In the rows, zero is written as 128.
One turn sends every row of this set to another row. A few are shown first. Where does it send the rows asked after them?
Q_41: [133 113 133 116 113 138 169 152 123 127 166 144 116 108 126 106]
Q_938: [155 143 120 124 145 141 122 145 117  98 155 116 159 109 166 134]
Q_632: [127 125 153  95 112 150 145 141  81 130 159 136 149 148 119 123]
Q_317: [142 110 119 125 109 107 116 143 141 125 135 120 148 134 137 161]
Q_177: [149 113 127 124 114 135 102 145 140 116 161 120 149  99 114 146]
Q_467: [111 132 127 125 168 134 138 141 115 141 151 136 126 126 134 101]
Q_964: [140 105 125 117 106 155 147 163 115 119 165 127 158 129 139 162]
Q_355: [110 129 118 106  96 144 161 130 116 119 196 119 144 117 145 136]
Q_956: [126 138 132 151 126 136 133 130 123 147 153  89 140 130 108  99]
Q_79: [125 139 137 121  94 150 138 113 101  94 162 121 144 115 112 164]
Q_345: [120 139 137 111  92  98 123 131 140 107 165 106 153 127 115 134]
Q_977: [144 137 129 146 136 127 163 120 102 147 175 114 137 145 129 112]
Q_987: [123 136 139 116 138 138 134 178 118 108 137  95 127 124 149 150]
Q_813: [124 142 145 129 148 141 147 160 101 137 139 133 161 142 131 105]
Q_626: [104 118 121 103 121 149 133 115  98 154 152 130 115 127 140 119]
Q_367: [114 138 127 134 154 124 136 143 117 146 126 131 148 143 143 104]
Q_515: [125 121 137  97 128 136 101 113 115 117 160 131 143 124 108 101]
Q_356: [128 134 135 113 107 116 114 115 104 146 121 128 154 149 133 119]
Q_471: [121 139 124 113  90 127 167 129 107 133 187 123 141 123 149 148]
Q_969: [105 128 114 120 101 135 140 100 114 103 148 118 127 127 134 168]
Q_687: [108 126 138 124 143 139 133 121 105  72 130 104 141 125 133 138]
Q_660: [138 106 112 122 120 140 140 141 121 140 172 132 118 108 146 164]
Q_366: [123 121 117 137 136 152 158 126 116 128 175 103 153 149 131  97]
Q_874: [126 115 127 123  97 138 176 158 123 136 140 137 135 127 143 111]
Q_318: [135 115 118 125 112 107 138 132 150 124 136 138 132 117 132  97]
Q_241: [111 136 129 136 136 162 139 115  92  94 134 106 141 102 146 137]
Q_806: [129 141 140 120 143 137 129 170 117 115 146  98 113 106 144 149]
Q_108: [119 133 125 118 108 133 127  97 115  93 163 122 125 112 114 162]
Q_503: [115 144 126 121  89 107 116 122 142 124 159 101 145 109 123 131]
Q_992: [116 138 125 126  87 140 135 109 110  98 138 114 154 130 126 166]
Q_408: [152 127 138 127 100 120 140 146 137 117 140 138 156 113 118  96]
Q_555: [129 140 144 126 163 136 130 149 112 127 155 137 150 124 115  95]
Q_127: [127 150 145 143 134 130 132 113  90 103 124 109 130 104 134 147]
Q_866: [126 135 144 128 145 126 152 116  85  85 140 120 131 127 141 152]
Q_243: [153 140 116 123 150 122 126 138 118 103 151 120 146 120 174 141]
Q_209: [126 126 138 135 137 112 144 135 126 125 158  97 137 161 106 107]

Q_108 -> Q_969
Q_209 -> Q_366
Q_241 -> Q_127
Now these:
Q_41 -> Q_318
Q_555 -> Q_467
Q_355 -> Q_503
Q_660 -> Q_317
Q_632 -> Q_515
Q_987 -> Q_938

One turn sends every row of this set to another row. A few are shown first. Where does it send the rows asked after them?
Q_284: [118 132 106 143 123 105 128 152 131 142 140 114 135 140 108 128 119  92
 140 112 144 129]
Q_254: [130 124 143 128 150 142 147 137 155 148 160 105 138 138 132 120 146 131
 166 110  92 155]
Q_101: [130 177 109 148 135 137 153 150 137  98 169 101 164 171 136 136 134 144
 143 103 150 112]
Q_340: [ 92 138  90 150 118 122 133 115 128 138 158 113 152 130 130 118 136 162
 134 127 124 145]
Q_561: [102 147 130 142 123 101 132 133 156 116 151 113 141 144 135 178 137  93
 133 131 123 144]
Q_492: [129 155 129 149  81 141 129 135 151 140 140  97 112 144 129 169 153 143
 143 110 117 114]
Q_168: [ 97 131 109 157 155 147 146 125 159 140 150 125 155 144 154 153 139 125
 170 104 109 123]
Q_826: [126 143 146 173 125 121 136 157 135 114 115 112 156 124 143 160 143 135
 114 108 125 130]
Q_208: [109 135 141 132 131 151 135 125 146 130 146  73 127 158 115 113 154 107
 147  88  99 141]
Q_441: [123 142 101 141 133 162 165 121 160 129 175 105 134 121 175 150 138 139
 145 122 125 154]
Q_358: [130 153 115 149 116 133 151 143 145 104 154 122 156 128 161 157 127 130
 157  79 106  99]
Q_676: [129 158 122 157 163 154 140 142 150 134 122 119 146 133 123 144 161 128
 104 108 104 121]
Q_596: [130 151 105 151 118 167 150 127 139 143 171 125 147 127 156 132 166 110
 136 107 141 166]
Q_167: [101 168 127 135 135 140 137 134 165 160 147 132 149 110 136 143 121 109
 128 102 123 148]
Q_810: [128 118  91 141 111 159 141 143 149 128 153  96 110 155 126 137 128 143
 119 129 129 171]
Q_300: [109 151 130 133 122 158 130 140 173 128 123 116 152 154 173 109 133 154
 138 115 136 120]
Q_693: [133 154  88 127 125 123 159 110 172 121 146 102 143 125 130 164 143 150
 137  85 135 116]
Q_224: [170 163  91 130 117 154 136 137 146 115 146 106 125 131 102 124 155 142
 124 105 128 135]
Q_531: [121 142 104 126 133 144 108 107 122 118 124  81 149 120 161 158 126 127
 124 119 124 117]
Q_961: [137 133 102 151 107 135 111 157 135 111 152 117 146 159 148 107 147 131
 117 117 105 169]
Q_325: [110 149 103  97 104 127 152 112 121 130 140 107 149 153 134 117 145 120
 109 111 124 121]
Q_566: [106 132 120 100 103 154 139 167 158  98 158  97 157 117 151 131 144 118
 125 117 119 153]
Q_125: [114 184 128 159 123 149 120 101 147 110 145 118 178 154 139 134 140 126
 156 113 122 139]
Q_662: [133 138 112 101 107 148 146 169 144 114 134 110 171 119 146 134 147 124
 118 103 144 116]
Q_994: [116 158 119 125 118 143 177 150 122 100 133  95 172 145 138 151 146 121
 141 112  91 146]
Q_102: [116 122 114 119 106 165 112 114 121 120 171  93 144 159 118 139 162 111
 147  96 130 135]
Q_836: [106 152 118  97 155 130 118 131 177 115 155 109 144 143 120 137 131 114
 139 116 147 136]
Q_49: [107 120 108 141  93 154 147 132 151 108 123  71 142 132 143 147 150 107
 149 133 116 123]
Q_59: [147 133  91 103 132 121 104 128 120 123 141  96 154 142 133 125 125 118
 130 118 112 157]
Q_483: [113 134  99 142 123 166 137 136 144 115 160 104 151 145 144 185 147  90
 142  92 120 116]
Q_196: [105 132 148 143 116 113 136 151 138 132 177 105 144 137 126 109 140 125
 137  82 113 150]
Q_191: [137 166 132 160 116 161 109 136 135 140 152  90 147 165 144 111 110 120
 148 121 121 120]
Q_537: [146 135  99 126 139 122 174 116 143 130 144  93 149 152 129 148 115 143
 160 101 139 140]
Q_679: [167 172 114 135 126 142 140 138 135 108 160  88 137 103 123 138 129 134
 135 128 108 126]
Q_946: [116 144 105 156 104 177 143 135 147 118 160 121 124 131 114 172 150 148
 145 116 131 124]
Q_270: [140 150 130 133 106 108 130 147 155 104 166 106 127 150 142 134 136 132
 141  60 123 140]
Q_449: [118 156 125 155 138 152 118 124 112 105 129 103 155 137 164 158 137 109
 118 108 153 146]
Q_331: [127 150  99 134 114 137 153 165 135 142 132  72 159 147 153 110 155 105
 126  94 107 140]
Q_635: [148 136 137 149 125 138 130 159 160 138 157 103 165 137  95 143 143 121
 136 145 126 137]
Q_399: [117 155  90 157 125 153 141 134 168 116 144  81 116 161 123 150 144 114
 105 102 122 163]
Q_414: [136 150  94 122 120 119 115 117 154 151 160  98 131 123 148 122 139 163
 129 123 128 145]
Q_582: [147 153 116 132 137 132 104 145 146 132 131 110 126 171 108 127 145 132
 123 121  92 135]
Q_437: [120 126 107 179 132 132 138 158 132  90 142 116 151 142 157 142 122 142
 119 109 140 148]
Q_146: [110 154 135 130 114 161 129 143 171  94 145 111 152 162 123 109 143 157
 144 117 118 116]
Q_744: [132 146 136 128 125 130 113 130 124 106 181  72 144 143 125 123 137 107
 156  89 135 134]
Q_439: [119 131 121 124 147 159 121 155 168 123 132 108 134 152 127 153 128 108
 140 131 164 129]
Q_770: [122 175 113 146 117 145 120 151 155 107 132  91 126 154 163 123 128 129
 157 104 136 176]
Q_422: [118 142 131 146 160 140 152 114 125 128 107  94 165 150 146 145 144 132
 119 119 121 123]

Q_414 -> Q_693
Q_961 -> Q_168
Now these:
Q_331 -> Q_125
Q_49 -> Q_770
Q_596 -> Q_340
Q_826 -> Q_208
Q_566 -> Q_300
Q_254 -> Q_531

